In the rows, 128 means zero.
Rows swapped in pairs by one turn or mirror: which row each one swaps with:
The rows were stretched afterwards, more along some directions than others.
k_587: [156 137 136 136 168 129 121 119 114 124 141 114 109 130 145 125 155]
k_68: [151 118 103 130 145 147  82  96 148 132 153  89 113 127 103 139 153]
k_103: [165 149 104 152 150 140 104  88 165 138 136  98 129 140 107 150 138]
k_557: [131  80 119 114 117 135  98 149 143 129 138 112 131 126 114 137 111]
k_488: [136  99 114 124 129 144 111 133 154 119 135 117 130 135 119 143 116]
k_908: [133 104 170 122 161 137 118 117 112 118 136 116 125 138 144 138 152]
k_579: [132 107 172 121 161 137 117 114 114 115 136 115 126 141 145 140 152]
k_868: [162 129 104 140 155 154 101  95 147 119 159  99 116 141 105 139 166]
k_322: [153 136  98 140 150 160 120  98 148 123 152 106 115 147 103 140 138]
k_597: [163 141  82 146 136 134  97 110 153 128 139 116 119 112  92 132 139]
k_675: [158 159  82 159 133 147 115  84 151 122 146 117 127 126  96 121 132]
k_213: [138 105 133 131 121 131 119 124 146 131 135 120 126 136 128 147 123]
k_566: [133  98 123 123 123 128  88 132 152 113 136 108 132 122 109 132 137]
k_260: [137 115 124 113 114 125 110 134 137 101 129 106 138 125 128 121 112]
k_850: [159 123  82 141 145 140  97 109 159 135 141  97 124 121  95 136 126]
k_86: [160 141  76 153 146 152 117  98 161 129 140 120 123 129  96 145 123]
k_104: [126  85 143 103 119 141  95 134 130 133 148 113 119 134 124 141 133]
k_625: [137 116 134 122 114 144 117 127 136 120 136 122 136 133 123 123 114]
k_838: [125  99 143 128 124 120 122 159 150 143 130 127 133 133 136 147 134]
k_758: [138 100 126 128 117 140 126 128 136 121 135 126 134 128 127 141 131]
k_773: [132 104 169 123 157 139 123 117 111 119 137 123 126 140 142 142 147]
k_288: [146 140 114 154 155 135 107 105 171 147 132 105 141 139 105 155 152]
k_355: [161 149  99 148 145 147 110  91 157 129 138 109 140 139 106 143 146]
k_645: [175 141  89 139 146 154  93  80 151 121 155  97 115 140  90 135 136]
k_917: [171 141  75 152 144 147  87  74 165 111 145  98 120 121  90 153 154]
k_619: [158 139 131 139 168 130 122 114 117 123 142 115 107 128 143 127 156]
k_567: [149  86 114 117 116 149 101 120 131 111 152 109 112 126 110 133 121]
k_520: [157 134 136 140 170 127 119 113 116 121 139 113 109 129 143 130 160]
k_929: [158 136 132 137 170 129 118 117 121 123 141 108 111 131 143 126 156]
k_363: [118  85 132 110 115 137 109 140 136 134 130 120 138 137 116 140 118]
k_747: [163 129  74 145 144 143  94  88 164 120 144  96 126 130  91 148 145]
k_194: [132 104 169 123 162 139 119 118 114 120 138 117 124 140 144 142 149]
k_653: [139 108 173 122 165 133 119 118 111 117 134 115 123 140 148 140 153]
k_925: [139  96 146 117 132 153 120 124 127 122 153 126 120 147 121 146 145]
k_544: [150 113 122 120 125 131 108 115 146 111 140 121 118 133 122 146 134]
k_848: [151 110  81 132 131 145  94 124 148 137 132  93 126 116 101 136 131]
k_3: [156 135 137 136 171 128 121 118 119 124 142 111 109 132 146 128 155]
k_514: [127  99 135 116 129 154 127 131 134 118 148 122 121 153 122 141 125]
k_373: [145  84 120 110 118 142 108 136 140 122 135 113 127 130 119 150 120]
k_505: [157 160  74 153 135 130 118  81 148 105 139 109 129 118  97 124 128]

k_514 is swapped with k_322
k_747 is swapped with k_373
k_850 is swapped with k_557

Rows swapped in pairs by one turn or mirror: which row each one swaps with:
The rows were stretched afterwards, more along some directions than others.
k_393: [105 126 147 119 121 118 110 131 123 129 118 115 136 124 142 122 145 120
 118 135 117 120 111 141 126 132 106 137 143 123 149 121]
k_335: [111 126 135 122 109 112 123 146 142 121 147 132 113 146 132 126 157 112
 111 140 164 118 160 133 113 118 147 132 151 102 119 107]
k_759: [115 127 136 135 131 138 133 108 132  99 139 168 139 135 135 131 141 136
 118 149 136 123 132 140 132 132 115 133 142 121 134 134]
k_190: [104 126 118  99  99 124 126 104 132 103 123 129 141 150 138  99 142 139
 128 124 134 130 117 160 149 121 108 154 116 111 128 135]
k_143: [122 116 136 137 130 103 135 123 134 147 130 158 112 124 120 109 141 146
 131 124 113 132 134 143 129 105 131 115 119 128 145 121]
k_815: [127 121 114 138 144 141 128 131 128 137 128 145 132 119 123 125 121 128
 137 115 130 122 117 118 133 130 123 126 116 135 139 136]
k_188: [ 96 124 139 131 104 121 129 127 137 104 151 131 131 149 124 122 170 124
 104 118 130 136 142 130 120 127 107 131 150 104 134 120]
k_910: [116 122 154 122 123 117 137 141 110 102 143 163 132 141 131 125 139 120
 109 132 126 124 140 146 119 142 133 112 143 131 124 138]
k_681: [114 146 143 103 135 104 141 127 135 128 129 134 121 155 133 113 143 121
 139 129 136 131 134 137 122 100 156 137 111  98 139 127]
k_175: [129 126 108 104 121 151 129 106 149 111 130 110 141 128 119 131 139 142
 138 135 127 120 136 125 134 114 143 139 134 129 138 126]
k_444: [120 126 135  92 113 127 140 116 138 106 118 114 133 144 128 118 139 135
 129 139 132 117 131 149 124 107 148 152 135 114 134 119]
k_983: [113 127 132 121 116 132 156 120 119  98 117 171 137 145 119 134 128 125
 139 129 147 122 140 149 126 145 112 134 136 123 140 140]
k_364: [119 107 141 113 135 107 128 136 130 165 114 129 115 124 116 109 143 141
 129 135 110 126 125 138 116  99 152 107 107 139 149 115]
k_974: [109 111 123 122 122 121 124 140 125 113 124 134 148 146 125 101 129 139
 100 140 123 137 131 138 116 124 124 131 139 135 124 126]
k_277: [122 115 115 142 118 124 123 128 111 121 131 154 136 142 126 130 122 116
 112 127 136 120 131 140 126 152 103 121 149 132 122 146]
k_874: [134 122 105 117 123 142 144 141 120 121 135 151 123 154 130 102 113 122
 138 108 152 112 145 129 124 122 151 137 128 123 108 141]
k_13: [141 117 128 113 141 128 132 141 139 133 122 111 121 108 120 137 125 128
 142 118 109 114 125 122 126 117 141 125 111 137 139 122]
k_451: [126 119 136 125 142 133 160 137 123 116 124 154 129 137 124 134 134 134
 139 118 144 136 132 132 112 119 145 108 120 112 130 151]
k_878: [107 124 131  95 113 131 127 111 133 107 123 147 145 155 136  94 112 115
 112 125 146 116 148 166 138 112 133 153 113 136 144 135]
k_716: [129 118 124 136 137 152 152 141 127 123 122 145 128 153 120 117 131 127
 139 120 143 116 122 124 125 125 136 126 138 115 115 141]
k_954: [124 111 145 146 120 127 125 142 124 117 139 157 125 128 139 144 146 114
 123 129 136 106 152 123 116 150 104 127 158 136 126 128]
k_714: [ 96 120 148 113 106 113 117 130 142 120 125 118 128 155 128 104 160 134
 113 144 127 126 142 146 121 103 128 146 142 117 148 100]
k_835: [135 136 130 139 133 131 156 147 140 104 140 152 121 136 123 127 132 128
 150 115 148 124 140 123 117 119 162 118 117 109 121 133]
k_324: [110 129 129 121 123 118 120 129 139 143 110 117 142 142 139 117 132 129
 116 136 123 131 126 144 121 102 117 148 117 122 142 118]
k_548: [110 142 130 135 104 110 118 127 136 118 148 132 127 143 147 119 160 121
 132 146 137 132 137 135 128 114 118 137 147 100 127 112]
k_420: [134 126 115 139 123 129 125 138 131 125 131 131 135 146 125 135 132 124
 128 139 124 120 137 126 126 119 118 125 129 133 128 132]
k_473: [107 112 122 113 113 141 122 127 147 127 138 122 123 147 130 123 153 122
 110 150 120 106 141 136 124 131 103 150 130 114 114 112]
k_205: [110 127 128 153 119 118 124 131 111 121 136 160 138 147 145 103 139 130
 128 128 123 132 124 127 132 131  94 127 142 132 141 141]
k_919: [113 131 123  98 102 133 136 117 145  77 146 142 132 148 130 116 147 118
 123 119 155 124 152 135 139 125 133 157 128 113 125 133]
k_553: [101 132 125 105 114 138 125 134 123 122 115 111 143 135 129 123 135 137
 127 130 121 127 103 138 152 133 101 149 114 127 137 126]
k_495: [128 127 129 111 122 118 146 133 140 115 117 123 144 132 130 119 129 125
 139 136 131 119 117 136 124 109 131 137 118 120 150 129]
k_860: [126 138 121 131 120 102 141 146 114 113 149 148 139 162 137 119 123 123
 110 131 139 144 142 139 127 109 137 127 123 128 115 135]
k_633: [117 129 134 141 142 113 130 152 116 117 136 162 129 137 139 124 119 105
 114 127 144 134 141 124 112 134 134 112 129 134 131 153]
k_655: [141 117 110 130 138 109 129 156 120 164 137 112 114 123 126 120 119 119
 130 116 110 125 135 118 116 117 142 112 126 134 120 116]
k_523: [123 118 120 167 119 114 121 139 120 115 147 158 132 143 138 139 130 131
 117 114 132 126 127 129 122 142  96 115 136 132 123 137]
k_973: [142 129 129 116 122 105 161 114 140 116 112 143 120 133 122 131 144 134
 150 125 142 130 138 143 113 124 151 126 135 114 129 135]
k_693: [103 116 127 144 114 135 120 138 119 102 140 134 155 151 142 119 129 122
 105 130 147 124 120 133 127 132 103 129 145 135 134 138]
k_598: [138 119 129 137 143 110 126 140 120 118 136 156 135 121 132 126 111 128
 120 114 118 134 118 140 134 131 116 112 119 148 116 145]
k_876: [114 133 125  92 129 136 124 114 128 127 124  99 142 118 120 108 143 119
 119 131 116 143 131 125 150 127 149 136 123 132 143 129]
k_253: [123 130 113 119 121 131 135 130 139 117 129 141 133 156 145 108 128 135
 150 119 146 121 130 146 140 101 115 158 105 102 117 125]
k_458: [122 134 129 112 119 127 142 124 158 123 137 121 123 136 118 118 154 138
 133 133 123 134 156 134 112 103 169 122 118 109 127 112]
k_568: [116 137 107 138 123 115 134 111 139 132 135 152 122 162 128 103 134 126
 147 139 139 133 132 138 139 116 123 136 120 105 126 122]
k_447: [106 126 132 120 109 113 111 132 117 114 126 136 127 156 149  96 136 105
 104 135 135 121 121 138 139 130 102 154 143 123 130 134]
k_225: [137 120 129 124 148 143 149 150 110 137 127 143 134 142 122 124 123 134
 131 141 129 116 133 119 111 112 154 117 140 132 126 136]
k_563: [123 130 129  96 119 139 129 137 151 118 124 114 131 145 124 117 141 138
 132 136 148 110 137 140 119  91 141 168 135 113 123 107]
k_751: [114 121 125 123 131 108 117 134 117 151 142 132 126 133 119 109 127 120
 108 103 105 137 132 135 144 123 117 122 122 134 133 123]
k_535: [109 115 140 102 100 111 126 147 124 120 131 115 129 155 121 115 149 130
 108 116 128 124 144 144 125 119 138 137 139 126 127 112]
k_509: [121 120 130 147 138 122 115 164 115 159 144 130 117 139 127 123 128 125
 106 144 126 110 137 129 114 121 128 121 142 134 133 105]
k_663: [125 116 120 123 128 116 122 137 143 138 131 112 127 132 112 129 142 135
 122 137 118 134 123 131 125 110 122 134 135 139 119 111]
k_222: [116 108 143 124 123 121 114 145 121 151 133 141 123 126 135 123 140 116
 111 137 101 113 142 138 114 130 116 119 134 136 118 118]
k_687: [112 143 113 129 103 110 104 124 140 122 135 122 127 151 149 109 131 126
 119 118 137 124 125 146 143 116 107 156 113 117 135 121]
k_618: [123 107 138 102 134 141 163 116 114 106 124 162 131 125 118 115 137 112
 127 120 137 126 159 137 115 143 145 125 138 128 135 145]
k_993: [125 142 130 124 114 113 131 119 146  99 125 135 131 138 145 110 139 127
 133 129 147 128 119 148 124 109 114 147 123 114 141 134]
k_206: [125 123 127 142 132 127 128 147 121 154 129 122 128 130 119 139 137 140
 126 127 130 116 125 130 112 121 132 119 140 127 145 110]
k_347: [117 146 126 122 125  90 106 129 136 132 133 138 123 133 137 104 130 118
 117 144 135 134 150 137 125 100 133 136 118 143 159 126]
k_512: [105 142 139  86 127 114 132 114 145 105 123 129 137 134 138 102 138 133
 128 134 127 143 131 148 136  96 149 141  90 127 154 140]
k_620: [139 116 123  83 129 141 151 104 140 106 124 126 129 137 115 127 133 130
 139 129 127 114 141 145 144 113 140 145 131 127 131 133]
k_857: [134 140 112 110 130 124 146 129 149 139 134 142 109 143 120 109 127 131
 141 137 153 119 146 153 118  93 147 157 115 117 122 110]
k_743: [102 133 130 115 110 138 105 120 140 110 144 131 140 135 148 120 147 124
 107 140 125 116 147 138 143 132  94 161 143 121 132 120]
k_628: [117 139 110 128 108 108 124 123 135 123 134 122 109 151 135 105 139 125
 119 121 154 131 148 129 131 113 127 149 125 111 142 116]
k_107: [147 124 120 126 143 126 140 151 119 136 135 140 129 140 110 126 118 142
 137 134 133 120 130 127 118 101 150 124 134 143 122 125]
k_898: [113 118 156 121 141 122 135 158 123 128 143 135 128 146 120 144 150 119
 103 134 110 124 139 117 103 132 148 103 129 124 114 134]
k_313: [118 120 140 118 133 139 153 147 144 107 132 152 152 137 124 122 127 136
 126 128 130 123 128 138 124 120 151 121 105 118 117 135]
k_575: [145 123 122 116 142 121 143 143 127 153 121 111 122 115 123 134 133 147
 131 124 107 126 108 130 126 127 147 114 111 136 114 131]
k_382: [122 118 116 145 135 118 121 130 126 141 133 135 121 131 120 124 128 142
 114 116 121 139 136 118 133 126 128 113 117 138 133 124]
k_893: [135 119 128 141 140 131 139 155 106 135 131 143 131 141 121 131 113 124
 117 133 129 115 127 127 112 134 151 110 144 135 112 135]
k_774: [ 98 128 134 135 129 118 116 148 138 119 143 148 133 134 148 105 145 139
 114 132 139 135 133 131 118 108 120 136 115 124 127 124]
k_552: [127 150 102 102 126 119 127 120 135 132 126 117 135 140 130  88 115 141
 121 155 136 130 134 151 130  94 147 154 113 128 152 115]
k_703: [117 142 134 129 121 128 118 126 140 135 130 126 127 128 147 113 150 141
 148 133 131 121 120 131 143 112 120 147 114 122 145 117]
k_654: [106 120 130 149 104 107 105 152 138 131 150 115 115 133 136 125 162 119
  97 131 131 123 134 120 127 127 101 135 162 109 121 108]
k_478: [127 130 132  81 124 107 132 130 123 127 115 111 125 143 120 113 125 114
 122 119 121 143 136 140 143 107 157 125 108 133 140 146]
k_450: [116 129 138  78 118 136 137 124 140 107 120 118 139 152 128 109 141 127
 124 143 134 121 148 139 130  98 158 156 139 114 130 122]

k_450 is swapped with k_225
k_523 is swapped with k_687
k_175 is swapped with k_874
k_681 is swapped with k_898
k_205 is swapped with k_743
k_983 is swapped with k_553

Rows swapped in pairs by one turn or mirror: which row each one swaps with:
The rows were stretched afterwards, more along some directions than others.
k_404: [119 112 122 113 140 112 138 113 111 128 124 144 151 123 146 132]
k_791: [119 107 125 117 133 112 135 117 111 127 132 145 153 126 145 135]
k_41: [138 107 149 151 129 151 124 134 140 122 145 110 116 138 115 125]
k_948: [119 142 111 126 138 136 129 102 144 136 120 122 108 123 126 121]
k_556: [125 131 155 120 145 135 133 106 117 105 144 141 112 126 145 121]
k_293: [127 126 152 130 147 134 132 108 124 109 143 146 115 135 145 121]
k_385: [126 144 105 121 130 126 161 113 139 132 122 117 122 113 117 130]
k_605: [119 102 125 132 127 130 143 139 132 140 109 141 154 135 112 153]
k_156: [132 133 144 123 142 130 133 121 114 108 132 145 120 129 141 127]
k_63: [126 135 140 106 128 145 125 126 140 120 113 116 113 103 116 110]
k_738: [122 117 114 119 134 108 133 124 103 130 126 142 149 128 146 137]
k_377: [129 156 119 123 104 138 112 148 130 138 126 126 121 126 109 122]
k_135: [140 111 147 155 127 151 119 129 143 125 148 107 112 143 117 124]
k_145: [119 102 122 139 128 131 147 129 136 142 117 137 149 135 116 156]
k_967: [135 135 111 121 132 118 157 116 149 129 132 112 132 112 115 133]
k_6: [130 133 108 120 126 125 162 124 145 133 123 117 129 114 106 130]
k_895: [122 141 107 127 134 133 122 102 141 135 128 122 111 128 132 119]
k_921: [131 128 151 123 149 132 129 110 123 104 138 141 116 130 142 117]
k_15: [140 110 128 135 142 128 142 158 136 114 136 123 139 127 123 147]
k_889: [131 132 139 105 129 144 124 120 141 117 119 113 112 102 123 106]
k_467: [119 100 125 135 129 130 147 133 139 139 113 134 150 135 114 156]
k_767: [144 103 139 137 137 126 138 154 137 113 154 121 142 133 118 141]
k_715: [122 157 118 116 107 132 106 154 124 130 118 121 122 120 114 122]
k_88: [133 132 119 136 120 139 147 118 119 145 141 148 138 122 133 149]
k_744: [136 125 124 135 121 137 150 120 120 146 144 150 146 132 130 156]
k_843: [117 103 129 116 139 112 139 121 113 124 128 142 153 124 145 133]
k_231: [127 134 141 100 128 143 131 125 139 115 112 122 118 102 120 114]
k_397: [136 107 134 131 139 125 143 156 138 110 141 128 142 120 118 141]
k_780: [144 106 144 155 132 150 128 123 141 125 149 107 115 143 116 122]
k_118: [120 106 125 144 119 141 142 125 138 147 113 136 138 131 118 148]
k_141: [114 145 148 122 147 128 136 110 121 104 131 133 115 117 142 129]
k_930: [130 124 152 125 145 131 136 108 124 105 143 146 120 130 141 123]
k_755: [132 159 126 119 111 132 111 141 136 132 130 127 124 121 115 129]
k_94: [119 143 113 121 137 135 125 103 143 133 118 131 110 124 131 123]
k_834: [138 134 116 137 117 143 136 131 116 146 135 141 137 128 136 152]
k_434: [112 113 124 114 138 110 132 116 108 124 131 141 147 125 148 135]
k_12: [133 133 143 103 133 143 127 125 141 117 119 117 117 106 123 113]
k_698: [131 100 143 155 131 143 122 142 152 120 132 112 116 139 112 127]
k_267: [126 140 111 125 141 133 126 103 142 136 128 123 114 129 134 123]
k_240: [106 130 119 120 140 108 130 118 111 122 127 126 142 117 147 136]

k_145 is swapped with k_41
k_744 is swapped with k_767
k_780 is swapped with k_605

